(in the rows, 128 means zero)
Named moves, each a turn or a mirror, and the order they were made in; the first pair answered
fola (before -> after):
148 147 126 137 117 115 129 143 101 131 121 135 116 150 130 157 137  ->  136 123 130 123 160 141 138 135 146 158 115 153 140 137 133 135 123
134 190 115 132 175 103 124 156 172 111 141 200 130 74 161 95 64  ->  146 219 112 149 125 72 114 165 119 81 147 179 102 90 157 120 80
120 90 103 96 161 117 131 140 185 164 90 128 191 75 126 151 98  ->  142 139 98 124 72 64 112 157 94 111 103 92 142 102 120 198 126
128 130 115 150 103 97 145 112 112 117 112 105 121 134 131 121 119  ->  120 111 116 139 138 118 150 105 148 137 108 119 140 122 133 102 108
Bona (before -> after):
137 155 159 108 81 137 91 117 107 122 120 152 106 74 119 93 108  ->  140 152 154 111 49 123 103 131 86 125 116 117 93 113 125 131 131
143 90 133 105 100 174 156 122 159 122 116 92 168 128 141 138 153  ->  142 92 136 103 116 180 150 117 169 122 117 109 174 109 137 120 142
155 144 139 139 126 138 117 123 119 101 107 142 142 108 126 100 137  ->  156 142 136 142 103 129 126 132 106 103 104 118 134 134 129 125 153
sipo (before -> after):
121 121 127 123 146 139 148 109 151 115 128 137 157 124 120 126 122  ->  127 108 131 114 135 144 155 118 154 122 126 125 150 137 125 134 134
118 149 118 135 138 116 100 124 105 126 144 153 83 94 120 143 118  ->  131 163 124 137 117 129 103 107 114 100 127 154 136 84 106 122 121
86 156 99 166 151 104 146 105 149 118 118 135 162 156 117 163 107  ->  98 148 107 160 126 117 154 106 156 112 106 120 184 164 115 159 122
Now pairs of rows:
Between the rows of a pair lie two moves.
128 70 132 99 152 132 130 158 142 178 149 114 82 161 149 154 137  ->  120 105 129 115 200 136 109 124 156 153 151 173 119 98 132 98 93
Bona sipo
138 111 117 107 147 115 141 148 136 158 137 117 135 151 121 167 117  ->  134 143 112 124 162 110 132 125 135 134 134 144 167 122 108 143 96
sipo sipo
110 144 119 168 123 50 139 121 159 122 122 88 128 139 134 142 134  ->  114 145 121 168 115 53 141 119 161 115 117 87 141 139 130 139 138
sipo sipo
132 110 126 137 123 143 140 119 129 150 122 113 134 127 130 153 139  ->  123 113 122 140 149 138 130 116 130 153 130 131 121 111 130 147 123
sipo Bona
114 149 115 145 146 96 101 129 92 125 147 143 88 121 126 131 115  ->  108 127 110 139 138 99 123 140 102 148 139 111 92 159 137 162 133
fola Bona
151 140 138 123 62 119 143 120 105 141 123 79 132 141 137 122 132  ->  159 118 154 101 86 151 138 115 139 153 122 103 141 111 137 83 125
Bona sipo
121 119 123 120 155 136 127 118 149 139 120 130 151 132 136 129 118  ->  114 122 115 126 151 122 129 126 133 144 125 119 131 147 139 151 120
Bona sipo
156 132 140 119 95 117 117 138 102 121 137 127 39 73 131 107 147  ->  148 99 135 109 90 124 150 151 120 155 125 89 47 122 144 143 169
fola Bona
137 115 149 114 134 150 127 128 144 143 131 136 97 113 136 98 130  ->  135 106 145 112 121 146 138 137 141 151 128 116 93 137 140 117 143
Bona fola
83 109 124 119 200 121 131 110 156 171 143 144 135 123 142 131 105  ->  105 179 120 157 125 74 111 104 77 99 147 129 133 125 122 148 117
fola sipo
85 108 112 127 179 126 155 122 163 172 125 123 133 154 138 145 109  ->  86 124 106 142 153 109 162 121 144 156 120 104 143 176 134 165 119
sipo Bona
101 170 103 146 163 102 135 115 104 125 125 140 119 138 129 139 101  ->  116 171 113 142 144 123 145 101 121 108 107 135 175 132 120 116 109
sipo fola
157 144 147 137 156 135 143 135 156 125 122 133 123 119 135 120 141  ->  150 147 139 143 153 120 143 142 141 130 128 122 101 135 139 142 144
Bona sipo
117 148 135 123 147 129 100 117 124 118 121 163 129 94 121 106 101  ->  142 146 147 118 92 137 110 122 116 96 106 133 154 111 115 111 130
sipo fola
130 132 124 144 158 123 139 96 157 135 113 123 197 114 121 121 110  ->  147 140 126 150 91 98 136 121 106 116 119 82 155 149 124 163 143
fola sipo
107 93 122 123 132 140 146 143 132 144 132 92 146 179 135 163 143  ->  88 111 107 136 167 119 130 139 117 148 149 116 113 164 138 168 119
fola sipo
115 104 115 125 173 132 160 175 131 156 127 112 130 111 121 141 110  ->  123 120 112 134 140 113 156 183 97 139 131 95 113 126 119 161 122
Bona fola
113 175 109 156 113 103 136 113 94 96 137 121 138 139 109 139 116  ->  102 141 106 145 124 117 163 121 124 131 127 96 151 175 120 160 129
fola Bona
135 62 124 133 128 127 126 143 165 164 124 125 146 97 127 99 137  ->  147 96 127 145 114 111 100 136 132 127 134 147 131 66 116 82 127
fola Bona
146 113 140 126 84 132 128 150 134 111 124 116 133 113 123 103 133  ->  135 90 138 115 114 138 129 158 149 142 131 122 109 115 135 108 126
sipo fola
105 111 123 124 191 136 140 118 149 156 122 143 148 110 137 120 110  ->  93 130 106 144 177 102 143 126 114 153 129 122 124 141 140 162 116
Bona sipo
134 139 130 137 116 134 109 134 81 114 134 100 110 155 111 175 99  ->  121 103 129 121 148 158 131 133 126 150 124 95 132 168 121 175 98
fola Bona
129 140 117 130 110 121 126 153 87 91 116 113 114 157 116 154 145  ->  119 156 110 140 128 113 118 145 81 85 120 129 115 143 113 146 129
sipo sipo
106 69 79 110 230 142 129 124 154 219 146 133 79 151 167 137 102  ->  108 117 59 152 148 91 152 125 91 177 131 67 106 220 157 205 135
sipo Bona
135 121 123 138 93 112 110 141 118 117 143 121 137 100 135 100 146  ->  132 96 128 125 109 130 120 144 146 139 140 121 141 104 142 97 147
fola sipo
135 198 115 142 137 105 104 131 129 137 146 131 108 123 102 137 129  ->  148 200 123 140 112 115 112 124 134 122 132 121 144 125 95 128 140
sipo Bona
136 128 117 111 125 126 150 138 115 130 150 140 89 133 142 153 126  ->  128 144 114 118 150 126 144 121 125 123 148 164 111 109 135 135 107
sipo fola
165 171 136 166 82 111 104 126 77 64 140 145 136 90 101 102 135  ->  172 85 158 115 106 183 143 133 170 122 114 128 186 105 115 79 154
fola sipo
116 150 102 154 163 105 127 125 108 116 122 164 161 124 113 101 118  ->  120 155 99 160 132 89 131 136 83 110 122 138 147 150 116 130 134
fola Bona
132 115 133 114 138 155 153 127 173 125 100 132 182 125 127 111 130  ->  144 152 137 129 120 138 123 120 137 87 112 154 164 92 116 92 119
fola Bona
106 146 128 145 153 127 133 126 112 150 122 136 127 115 118 131 134  ->  108 153 128 150 140 126 137 124 108 141 116 129 140 120 115 134 138
Bona sipo
137 135 138 152 127 123 156 106 142 145 157 134 119 149 131 162 137  ->  142 151 140 157 120 116 144 101 128 128 162 146 113 135 127 152 131
Bona fola
131 135 128 132 88 127 156 129 126 124 113 86 156 169 124 156 154  ->  107 103 123 118 147 138 160 137 156 172 124 102 126 165 139 159 137
fola sipo
118 145 154 128 136 114 120 135 140 116 117 115 119 119 123 146 116  ->  123 142 158 126 126 119 123 135 143 113 112 110 129 122 122 142 122
sipo sipo
107 135 152 117 123 142 166 127 128 111 118 123 170 119 117 133 113  ->  105 117 151 110 116 138 171 143 123 129 123 105 139 141 128 156 125
Bona sipo
135 147 122 145 109 98 118 140 82 108 139 119 98 129 126 149 130  ->  151 145 141 134 106 132 116 120 115 89 123 138 156 96 114 99 125
Bona sipo
157 111 158 111 58 132 108 167 82 112 156 108 57 127 135 157 161  ->  136 174 140 147 108 109 82 128 71 77 164 168 86 70 115 119 109
sipo sipo
209 107 163 135 92 141 111 148 80 143 129 125 72 113 76 145 156  ->  193 144 149 156 128 123 94 127 71 128 136 164 78 80 66 127 122
sipo sipo
124 99 119 133 146 125 125 139 153 156 122 130 128 133 128 127 131  ->  130 120 122 139 145 119 106 132 138 135 128 151 121 105 121 109 120
fola Bona
125 131 130 133 125 114 138 144 121 119 125 109 114 150 140 140 126  ->  133 130 140 126 136 135 134 131 143 111 119 130 144 121 132 103 116
Bona sipo
152 61 141 96 99 157 179 144 149 178 119 116 105 158 185 131 169  ->  124 104 114 129 135 102 147 145 96 173 153 146 30 142 188 153 135
sipo fola
135 109 155 135 134 162 158 147 176 127 134 110 145 134 131 120 146  ->  122 103 149 134 156 153 152 154 171 145 147 118 107 134 139 131 136
sipo Bona
124 107 124 102 124 133 151 142 163 147 111 104 127 148 133 148 159  ->  106 129 109 119 147 103 132 144 136 146 131 122 81 138 136 162 139
fola sipo
115 137 114 119 145 150 131 128 143 120 134 144 130 113 133 123 113  ->  127 153 116 128 108 137 126 133 116 98 134 130 127 122 129 133 125
fola sipo
100 164 104 126 185 121 127 149 158 151 131 116 166 150 114 100 107  ->  114 156 109 122 144 124 143 154 152 145 120 82 181 177 114 117 133
sipo Bona
132 142 149 136 132 127 109 137 95 120 141 146 111 98 135 99 152  ->  135 131 156 129 137 144 117 131 119 123 133 147 138 95 133 85 152
sipo fola
94 148 144 138 154 107 123 151 123 132 154 131 72 113 121 144 86  ->  92 139 142 138 145 105 133 158 122 139 151 112 71 134 125 162 96
fola Bona
156 102 108 147 132 127 151 102 162 131 112 178 119 89 132 92 87  ->  168 131 105 163 84 97 139 110 110 100 119 160 92 102 128 116 101
fola Bona
148 80 137 109 119 173 181 153 163 159 110 109 179 152 132 118 155  ->  131 110 115 133 116 111 154 179 88 159 148 107 67 168 143 172 150
fola sipo
104 160 102 162 134 99 118 128 84 108 131 148 91 136 127 139 123  ->  97 145 105 150 178 123 120 116 124 125 127 175 113 111 126 107 104
Bona fola
105 155 134 154 108 90 104 154 94 145 135 111 91 152 134 170 136  ->  108 172 141 154 143 100 79 136 105 130 142 162 100 94 123 119 106
Bona fola
86 116 138 134 145 138 127 80 139 144 134 133 125 98 161 119 110  ->  79 131 126 148 131 114 131 86 113 139 137 114 112 122 162 148 117
Bona sipo
134 164 112 124 138 126 92 119 92 140 135 145 123 98 85 144 119  ->  144 150 122 114 131 153 104 111 121 138 118 141 169 95 81 123 126
sipo fola
103 113 129 132 184 151 166 139 143 146 145 133 111 127 170 142 97  ->  110 124 125 141 146 130 168 152 109 134 146 105 91 155 171 173 116
Bona fola
144 148 156 130 104 130 133 132 132 108 161 149 95 111 132 98 133  ->  143 135 160 122 116 145 139 128 153 118 155 152 113 107 133 88 131
sipo fola
142 162 114 138 108 108 131 113 127 110 118 132 146 132 105 116 135  ->  148 145 123 122 122 128 128 113 149 120 117 146 149 114 106 93 131
sipo Bona
122 137 130 149 113 121 145 103 137 93 138 116 181 135 132 116 93  ->  119 130 128 145 117 125 151 102 146 101 136 111 183 143 134 121 95
Bona fola
136 154 150 101 94 92 132 129 109 85 120 93 196 167 137 210 173  ->  157 111 179 61 114 150 130 126 168 100 112 120 222 126 137 149 170
Bona sipo
143 126 149 134 173 176 139 119 149 141 118 149 142 138 109 102 123  ->  157 157 144 152 114 137 125 134 84 109 128 124 99 160 106 137 143
fola sipo
147 128 128 107 119 144 130 140 121 140 129 125 112 130 149 117 131  ->  149 132 128 109 118 143 126 139 117 135 131 129 111 125 148 115 129
Bona fola
140 169 93 134 111 155 104 105 93 71 109 171 153 105 136 111 86  ->  163 136 112 110 74 183 118 116 113 76 95 144 174 122 139 109 116
sipo Bona
147 119 124 128 88 140 165 153 137 128 133 90 141 162 115 144 152  ->  119 103 112 125 154 138 161 157 153 169 151 117 102 152 128 145 125
sipo fola
166 141 126 110 59 174 100 121 80 113 167 140 141 135 116 163 146  ->  144 146 113 118 98 153 88 125 68 131 188 160 93 128 123 174 125
sipo sipo
127 158 128 136 184 118 123 91 150 103 127 165 151 75 130 92 106  ->  142 187 123 156 114 78 117 109 85 72 134 125 115 112 129 139 136
fola Bona
147 108 157 109 119 158 138 113 124 153 145 143 112 159 155 128 155  ->  153 127 157 117 102 145 128 113 100 134 150 144 100 153 151 129 156
Bona fola
123 103 112 124 149 155 147 99 175 159 129 120 133 143 121 131 123  ->  133 140 115 136 145 144 114 87 150 122 141 155 123 98 109 99 105
fola Bona
139 89 140 104 138 141 123 144 152 153 130 125 105 117 132 124 139  ->  138 126 130 126 123 107 107 143 107 127 143 129 76 113 126 138 133
sipo fola
139 111 119 106 116 137 148 132 137 122 113 112 145 138 130 105 123  ->  134 106 113 106 116 125 142 144 122 132 123 106 109 148 136 124 126
sipo fola
125 144 116 170 113 131 144 116 99 108 129 118 152 156 127 131 117  ->  122 126 115 162 114 129 146 130 97 128 135 107 123 169 137 148 125
sipo sipo
120 139 129 127 108 102 149 155 114 144 115 85 120 194 165 172 151  ->  107 112 135 106 179 141 153 136 180 173 110 127 157 154 165 121 121
fola Bona
90 116 113 116 214 138 144 126 167 181 133 163 115 127 127 114 100  ->  107 129 107 133 118 113 175 139 124 154 112 82 142 206 126 180 153
sipo Bona
150 171 161 137 124 119 85 145 106 110 102 122 129 87 131 90 133  ->  153 134 172 116 133 150 102 148 145 134 91 113 151 94 136 80 143
sipo fola
157 91 155 136 101 119 116 168 113 147 141 134 83 127 133 116 136  ->  152 76 154 129 115 131 125 167 133 163 137 132 94 134 137 116 136
fola Bona
123 126 90 162 135 115 148 119 121 155 135 187 144 147 143 102 126  ->  140 108 103 149 103 132 161 127 130 154 121 161 163 165 145 105 150
sipo sipo
125 178 154 118 127 112 108 111 82 110 148 157 138 129 106 93 94  ->  109 136 155 99 170 144 133 109 140 154 136 155 168 141 116 87 91
Bona fola
130 101 126 123 132 122 149 176 118 111 116 118 79 146 167 132 135  ->  112 114 118 130 178 122 141 158 134 114 120 152 94 117 162 109 106
fola sipo
84 141 103 148 191 109 137 113 143 157 125 144 147 136 132 142 94  ->  106 180 107 167 124 90 131 106 100 104 119 127 167 141 116 147 111
fola sipo
127 106 131 115 144 147 129 126 146 138 124 155 121 109 142 107 131  ->  131 105 128 118 108 134 142 138 127 137 119 119 115 148 146 143 155
sipo Bona
165 64 143 100 139 183 121 142 177 138 152 120 123 106 142 101 154  ->  141 92 126 121 187 159 101 130 164 138 169 158 100 80 139 95 117
sipo sipo
146 147 116 124 109 123 120 138 101 104 150 109 115 131 136 134 133  ->  136 117 115 114 127 138 142 143 132 134 142 95 130 153 144 146 139
fola Bona
122 86 114 123 141 117 116 146 96 166 104 131 66 146 142 159 120  ->  108 119 107 140 181 115 105 116 108 148 102 172 105 106 128 123 85
fola sipo
175 94 164 90 111 156 87 153 123 131 138 157 49 70 142 85 135  ->  172 117 159 103 112 144 78 145 108 113 141 168 53 59 136 80 124
sipo fola
144 74 142 82 142 134 100 171 142 195 160 124 51 98 123 107 113  ->  147 75 140 85 119 123 105 179 126 193 159 104 42 118 125 130 126
Bona fola
130 107 124 118 132 147 138 135 148 150 131 121 130 139 150 120 147  ->  134 126 126 123 141 146 119 126 141 133 138 148 129 107 144 94 132
fola Bona
157 138 137 95 120 139 86 138 104 135 107 160 80 127 79 126 152  ->  152 121 133 92 113 142 103 146 110 151 101 137 82 158 85 148 166
fola Bona
81 113 96 149 228 111 145 118 154 167 131 155 135 112 131 141 72  ->  83 104 88 155 179 91 166 139 127 173 126 100 119 173 140 198 106
Bona fola
113 108 121 124 148 122 132 130 130 164 127 141 130 80 156 84 88  ->  135 92 134 111 110 142 147 133 141 156 111 115 162 95 154 82 114
sipo sipo
137 104 127 122 160 144 159 137 160 141 116 118 136 143 126 119 154  ->  133 136 115 144 144 105 141 145 106 123 135 117 85 149 126 147 151
fola sipo
119 133 105 148 160 138 138 112 147 162 165 132 123 102 126 125 147  ->  126 153 105 156 143 125 126 112 124 142 170 136 111 94 122 124 146
fola Bona
116 146 115 136 160 125 143 126 149 152 136 171 131 113 113 112 127  ->  135 172 118 149 103 109 138 128 111 114 134 149 135 124 103 123 146
fola sipo
173 129 162 97 150 153 88 113 139 106 137 180 123 77 95 101 95  ->  155 73 156 78 164 175 134 127 185 163 119 135 145 137 113 140 118
Bona fola
135 125 109 110 97 96 150 134 86 151 120 65 119 192 112 162 159  ->  94 110 96 107 207 109 146 117 138 196 131 122 117 152 120 131 107
sipo fola
87 158 88 169 151 110 156 103 123 131 108 110 164 149 114 168 113  ->  95 154 98 160 161 132 151 93 148 125 101 129 192 122 108 133 106
sipo Bona
105 163 112 165 122 100 153 115 120 120 110 108 194 161 128 151 126  ->  124 132 131 139 108 132 159 120 148 127 100 100 211 159 130 131 143
Bona sipo
128 141 121 151 117 66 132 135 67 123 134 85 59 171 143 198 152  ->  133 201 121 179 122 68 122 86 71 61 116 126 154 119 111 143 122
sipo sipo
76 138 77 153 141 85 135 153 130 151 158 79 117 139 93 179 122  ->  84 167 82 161 140 78 109 144 111 121 167 109 108 101 83 152 106
Bona fola
120 142 96 108 113 105 137 118 99 158 127 125 138 140 124 171 116  ->  114 134 97 102 138 120 141 108 126 168 121 141 162 125 122 152 104
fola sipo
134 102 144 99 176 152 154 125 181 179 111 112 148 143 123 122 127  ->  114 114 126 112 196 124 148 131 158 190 128 116 105 152 130 149 115
Bona sipo
114 131 118 141 166 107 100 132 104 124 152 157 46 88 131 120 121  ->  116 169 112 164 147 94 102 110 90 86 140 158 94 84 115 113 118
Bona sipo
84 140 98 148 194 114 130 108 143 150 136 159 125 130 129 135 92  ->  86 164 92 167 163 96 138 102 122 126 127 138 149 148 122 152 102
Bona sipo
